(in the rows, 128 means zero)
One turn sends every row of this set to another row. A few are shown first. Where does it send the rows asked after them?
k_655: [112 115 123 136 104 139 131 166 156  97 139 155 110  92 147 136 148 120
 114 154]
k_938: [113 114 108 130 140 147 111 124 113 122 181 125 117 111 157 149  96 130
 117 106]
k_113: [109 109 153 124 142 135 107 138 153 144 161 177 119  99 135 108 127 112
 104 113]
k_39: [105 114 101 127  96 146 122 139 129  99 146 135 109 115 151 160 120 145
 141 129]
k_4: [106 124 143 153 137 116 124 145 151 140 136 147  96 116 148 159 118 110
 102 161]
k_823: [100 104 165 114 131 109 114 149 149 137 173 168 137 101 146 115 107 123
 110 111]
k_10: [117 107 121 125 117 151 123 160 148  94 136 160 110 108 156 135 158 135
 116 152]
k_548: [103 132 148 145 125 118 151 133 141 132 133 136  91 127 147 152 112 121
  99 142]
k_758: [114 107 130 104 141 112 109 124 127 146 184 150 126 108 159 145 103 135
 122 101]
k_259: [111 110 154 131 111 119 119 166 162 123 147 183 125  88 146 116 139 116
 121 136]
k_409: [100 126 157 156 124 110 141 145 124 127 141 139  97 130 161 151 101 132
 121 133]
k_407: [104 100 160 111 145 125 102 146 149 133 176 173 133 111 145 117 124 130
 108 114]
k_422: [105 108 105 122 116 140 107 129 127 117 178 132 126 118 145 163  94 142
 133 113]
k_267: [100 114 119 123  91 154 126 147 150 103 122 159 108 113 138 142 145 139
 130 138]
k_674: [103 112 110 115 131 131 124 124 117 114 159 113 114 109 156 166  96 134
 107 125]
k_831: [102 105 125 116 132 127  89 128 145 149 187 155 135 109 135 152  96 131
 131 112]
k_234: [120 114 145 118 116 125 118 158 160 132 149 190 120  91 151 120 153 128
 125 132]
k_70: [123 123  93 120 117 143 130 136 127 109 142 134 100 106 167 165 137 141
 129 136]
k_960: [112 109 130 125 151 125  93 125 134 152 180 152 126  99 149 134  99 117
 119 102]
k_860: [ 96 104 148 110 127 131  96 139 164 145 167 177 131 109 124 132 124 123
 117 122]
k_339: [ 99 107 139 108 140 107 110 124 123 141 172 139 128 106 156 147  88 130
 116 105]
k_728: [115 121 150 174 126 112 121 164 143 132 178 148 115 115 155 149 103 117
 118 144]
k_323: [119 120  96 138 119 151 126 136 111 103 145 129 101 104 165 151 120 137
 133 124]
k_779: [ 98 110 142 115 108 138 111 145 167 130 128 182 115 104 127 129 141 127
 126 135]
k_363: [114 129 150 162 114 115 148 154 130 126 176 144 108 127 153 139  97 131
 115 126]
k_207: [114 119  97 128 114 135 129 144 131 101 136 129 105  95 162 169 127 130
 120 149]
k_147: [119 127 140 155 128 119 131 153 158 140 174 150 105 113 143 151 116 107
  96 156]
k_530: [115 114 141 134 123 139 117 148 150 125 121 181 109  92 143 111 150 116
 122 135]
k_996: [110 107 109 113 143 141 111 125 118 110 166 120 120 123 163 162 109 145
 111 117]
k_676: [114 120 114 136 110 159 134 149 136 100 125 151 100 105 151 127 146 130
 121 137]

k_831 goes to k_860
k_758 goes to k_407
k_548 goes to k_409
Now find these:
k_960 goes to k_113
k_339 goes to k_823

One turn sends every row of this set to another row. A few are shown first. Where does it send the rows asked after them?
k_112: [112 132 137 129 153  88 116 110 115 139 191 174 123 117 119 117 112 134
 109 142 122 142 168 117 125 125 127 152 136 118 125 158 111]
k_775: [128 155 132 136 164 103 107 119 116 140 140 122  93  99  87 103 108 126
  99 130  97 128 171 137  99 128 123 139 148 134 114 158 143]
k_898: [ 98 160 136 135 158 148 102 125 124  88 124 107 144  94 133 128 108 133
 103 148 123 130 162 117 137 135 144 149 133 116  99 152 128]
k_790: [118 130 130 127 163 132 125 135 140  79 132 115 121 107 121 109 108 140
 117 147 124 123 156 109 124 115 108 154  81 126 102 158 110]
k_398: [ 89 126 152 118 171 128 118 147 126 108 172 124 110 150 105 141  92 124
 108 124 102 134 152 129 158 158 123 152 125 112 120 154 126]
k_972: [119 147 150 132 177 106 106 148 116 121 147 187 145 140 112 127 109 134
 121 133 119 121 163 113 132 120 120 135 116 132 119 127 121]
k_27: [120 135 132 140 172 109 105 117 112 151 121 133  94 153 118 116 106 113
 107 139  93 118 177 130 111 124 121 151 138  98 105 143 133]
k_224: [109 140 126 134 164 105 117 114 115 150 188 157 111 136  99 124 129 134
 112 140 134 137 156 135 140 111 116 131 139 122 133 158 116]
k_171: [125 156 133 141 159 144 117 117 140  91 113 103 142 112  86 115 107 120
 126 142 144 125 150 112 138 123 116 141 114 108 112 173 113]
k_435: [105 128 125 124 147  93 100 175 110 134 139 104 126 145 102 132 122 127
 126 133 125 104 147 102 142 124 121 154  92 128 115 163 114]
k_610: [111 127 162 101 130  98 113 142 129 109 152 123 134 125  82 126 115 131
 133 134 107 119 125  98 144 134 125 165 130 106 129 161 104]
k_691: [148 129 140 137 153  93 103 109 112 149 123 130 101 120  95 118 117 122
 120 120 108 117 158 115  88 122 128 149 132  95 114 158 112]
k_709: [ 96 135 142 118 155 110 134 144 102  95 144 122 106 134  95 115  98 133
 115 144  95 124 156  98 118 129 138 187 110 129 144 160 126]
k_353: [115 128 135 124 144 122 144 135  68 139 112 100 140 121 128 114 104 136
 114 119 112 117 154 118 113 120 146 140 137 127 104 157 118]
k_215: [ 95 132 147 153 133 152 131 117 122 110 124 104 155 121 111 107 117 137
 130 151  99 120 157  98 123 147 113 138 118 109  98 161 112]
k_501: [ 82 127 126 116 159 135 114 121 109 107 132 114 137 125 105 124 126 115
 112 136  95 125 129 118 131 132  98 114  83 123 113 172 115]
k_60: [132 131 140 117 162 123 157 128  86 129 110 100 132 116 104 116  97 120
 128 110 112 125 147 130 107 122 115 150 117 130 113 178 121]
k_414: [127 142 145 139 149 126 113 142  99 127 185 149 118 110 105 118 144 127
 114 135 145 155 168 133 128 126 107 118 133 118  98 136 123]
k_872: [ 88 154 116 144 126 131 141 118 110 106 145 104 133 118 105  95 111 140
 124 131 119 124 147  92 135 117 113 121 120  93 105 143 107]
k_682: [117 122 139 131 152 177 107 118 109  94 112 121 133 134 110 139 110 117
 105 137 120 112 160 104 132 134 139 126 116 122 121 155 118]
k_318: [116 138 128 105 171 118 127 141  78 132  97 110 135 114 118 125  95 115
 108 116 122 129 152 135 139 125 138 132 127 126 112 167 132]
k_474: [100 127 126 131 137 156 118 116 102  87 152 125 113 133 127 107 103 131
  86 119 110 118 158  96 128 116 142 129 108 135 109 146 108]
k_376: [115 130 136 132 159  96 109 140 118 165 121 135 114 113 112  93 116 130
 105 148  94 114 164 113 104 123 129 129 152 119 106 163 128]
k_998: [110 118 147 140 156  81 109 125 111 135 171 162 131 131 108 130  98 151
 116 153 107 142 176 116 126 145 120 146 108 123 128 135 124]
k_251: [134 119 117 147 155  90  97 122  98 144 125 127  96 113  91 105 103 113
  99 130 123 131 170 132 121 140 130 117 125 114 111 164 131]
k_528: [110 133 147 133 162 128 141 133 103 114 169 187 129 118 100 103 122 129
 120 142 113 146 163 120 111 130 115 128 139 127 128 155 122]
k_476: [ 99 104 120 134 146 102 100 148  93 104 160 109 134 156  93 119 104 125
 113 146 123 114 141 117 167 141 133 134 138 112 124 155 123]
k_63: [126 122 164 121 147  95  93 124 107 139 167 139 118 137  84 131 124 143
 114 159 110 142 169 116 124 125 107 139 105 132 136 129 127]
k_447: [114 166 134 120 161 110 145 127  82 128 116  87 136 116 112 108  98 125
 123 122 113 133 154 139 128 124 125 157 139 117 103 151 133]
k_304: [119 127 136 132 156 171 102 126 118 139 133 135 127 121 101 149 143 125
 105 126 116 158 157 125 143 120 137 115 146 120 115 151 124]
k_729: [118 145 163 135 159  92  99 122  95 115 148 155 146 151  96 101 133 121
 124 155 115 152 152 118 121 117 112 150 103 113 111 136 120]
k_808: [ 91 140 130 122 132 114 125 156 105 132 172 123 122 135 114 106  87 104
 103 116 119 128 175  91 150 146 119 145 121 126 112 159 129]
k_759: [ 93 140 110 127 155 111 133 158 101 124 173 112 115  96  96 137 109 137
 124 119 135 116 146  98 118 127 134 149 137 100 140 167 119]
k_847: [110 114 140 159 163 136 112 123 116 133 125 104 149 118  84 119 143 151
 127 156 105 167 145 120 115 128 118 125 116 115 115 158 124]
k_589: [130 144 123 143 150 142 139 108 141 116 133 156 139 114  96 113 113 124
 129 137 118 160 162 115 145 120 123 150 156 104 116 161 118]
k_136: [ 91 157 121  97 156 137 101 122 108  90 132 114 121 100 113 137 119 120
 103 142 121 128 145 109 141 109 121 128 124  87 118 138 126]
k_855: [123 121 143 122 154 102 105 130 108 145 163 144 108 135  79 119 137 145
 119 172 138 140 163 126 136 105 113 126 129 118 143 149 121]
k_425: [136 130 135 125 163 133 144 140  84 123 113  96 118 126 135 120  90 125
 117 124 126 127 176 135 127 125 125 156 125 122  99 152 133]
k_219: [ 85 145 126 143 152 145 107 102 106 105 124 116 155 115 102 112 118 120
 102 125 118 127 130 115 135 143 142 117 118 130 119 188 114]
k_153: [ 92  92 150 125 154 115 123 163 121 123 174 116 132 118 114 105 110 139
 111 140 131 129 140  99 136 142 131 139 132 108 125 187 107]
k_685: [ 94 133 128 111 144 117 112 129  83 115 162  98 103 140  93 122 130  89
 108 146 121 141 151 120 134 128 118 165 122 106 128 172 134]
k_278: [116 133 146 132 160 121 106 133 115  95 197  89 121 129  94 123 114 129
 112 127 121 123 141 117 128 117 124 167 148 125 122 154 123]
k_457: [116 127 142 147 162 107  93 131  72 118 158 146 124 128  94 126 151 151
 120 147 133 143 141 136 110 121 133 124 116 111 120 138 119]
k_138: [118 126 116 165 160 123 107 109 117 120 130 156 170 138 107 122 102 130
 110 114  94 138 146 103 133 130 145 135 129 140 119 155 114]
k_756: [136 131 146 144 167 120  76 115 124 101 126 118 153 120 115 125 112 129
 102 151 115 167 167 107 130 118 138 158 116 127 106 139 132]

k_756 goes to k_304
k_60 goes to k_447
Now find these:
k_998 goes to k_855
k_709 goes to k_685
k_251 goes to k_376
k_476 goes to k_153
k_474 goes to k_501
k_972 goes to k_457
k_219 goes to k_215

One turn sends every row of this set to another row. A few are shown first. Where does it send the rows asked after them?
k_566: [136 146 103 118 101 153 126 128  92 153  97 136 142 128]
k_393: [146 157 101 138 126 131 115 113  99 130 124  92 128 121]
k_392: [137 162 109 133 113 138 116 110 106 113 140  94 145 122]
k_466: [139 158 100 146 130 135 133 103 105 108 144 112 139 113]
k_321: [142 134 119 100 107 124 131 145 123  92 111 127 141 136]
k_657: [139 133 138 103 137 162 141 100  97 136 121 151 138 111]
k_794: [137 130 119  98 113 117 126 145 120 104  95 111 127 135]
k_280: [152 128 141 119 123 163 142 120  98 153 116 149 139 133]
k_176: [107 139 122 135  94 155 152 119 109 139 111 114 145 132]
k_189: [132 129 154 112 113 169 148 112 109 134 130 134 150 133]
k_965: [129 123 119 114 122 114 146 139 122 105  99 107 117 129]
k_930: [122 134 136 113 129 137 131 126 146 115 147 113 112 140]
k_599: [133 138 145  92 128 162 128 102  98 143 115 132 139 118]
k_79: [130 139  97 134 122 145 142 117  91 152  96 142 128 113]
k_265: [161 159  91 145 126 136 118 118  99 120 135 121 138 122]
k_609: [119 153 103 109 108 157 135 105 105 119 123 148 156 109]
k_160: [153 155 106 152 107 139 126 126 106 120 140 106 147 135]
k_622: [137 139 121 103 148 126 114 123 134 125 134 130 100 124]
k_57: [126 124 151 120 128 163 161 104 107 137 127 132 137 122]
k_289: [148 128 123 133 140 133 131 139 136 135 134 134  99 141]
k_28: [131 123 113 115 136 112 155 131 122  93 105 125 118 116]
k_61: [150 127 111 117 116 123 143 149 124  92 113 142 139 136]
k_606: [149 133 127 123 124 136 120 146 138 136 134 123 107 151]
k_51: [148 145 118 101 137 135 106 131 134 119 140 141 113 131]
k_434: [103 147 107 107 117 147 141  97 102 128 110 125 139 105]
k_788: [139 149 106 161 126 133 138 114 105 125 132  95 128 125]
k_607: [141 126 147 121 127 159 143 115  95 159 107 132 128 131]
k_437: [120 135 111 147 104 157 166 118 110 131 124 142 147 125]
k_601: [148 125 105 119 134 115 148 141 119  94 108 145 126 121]
k_955: [133 134 129 121 131 139 134 128 146 107 154 135 117 137]

k_599 goes to k_189
k_794 goes to k_321
k_434 goes to k_176
Now find these:
k_393 goes to k_392
k_606 goes to k_51

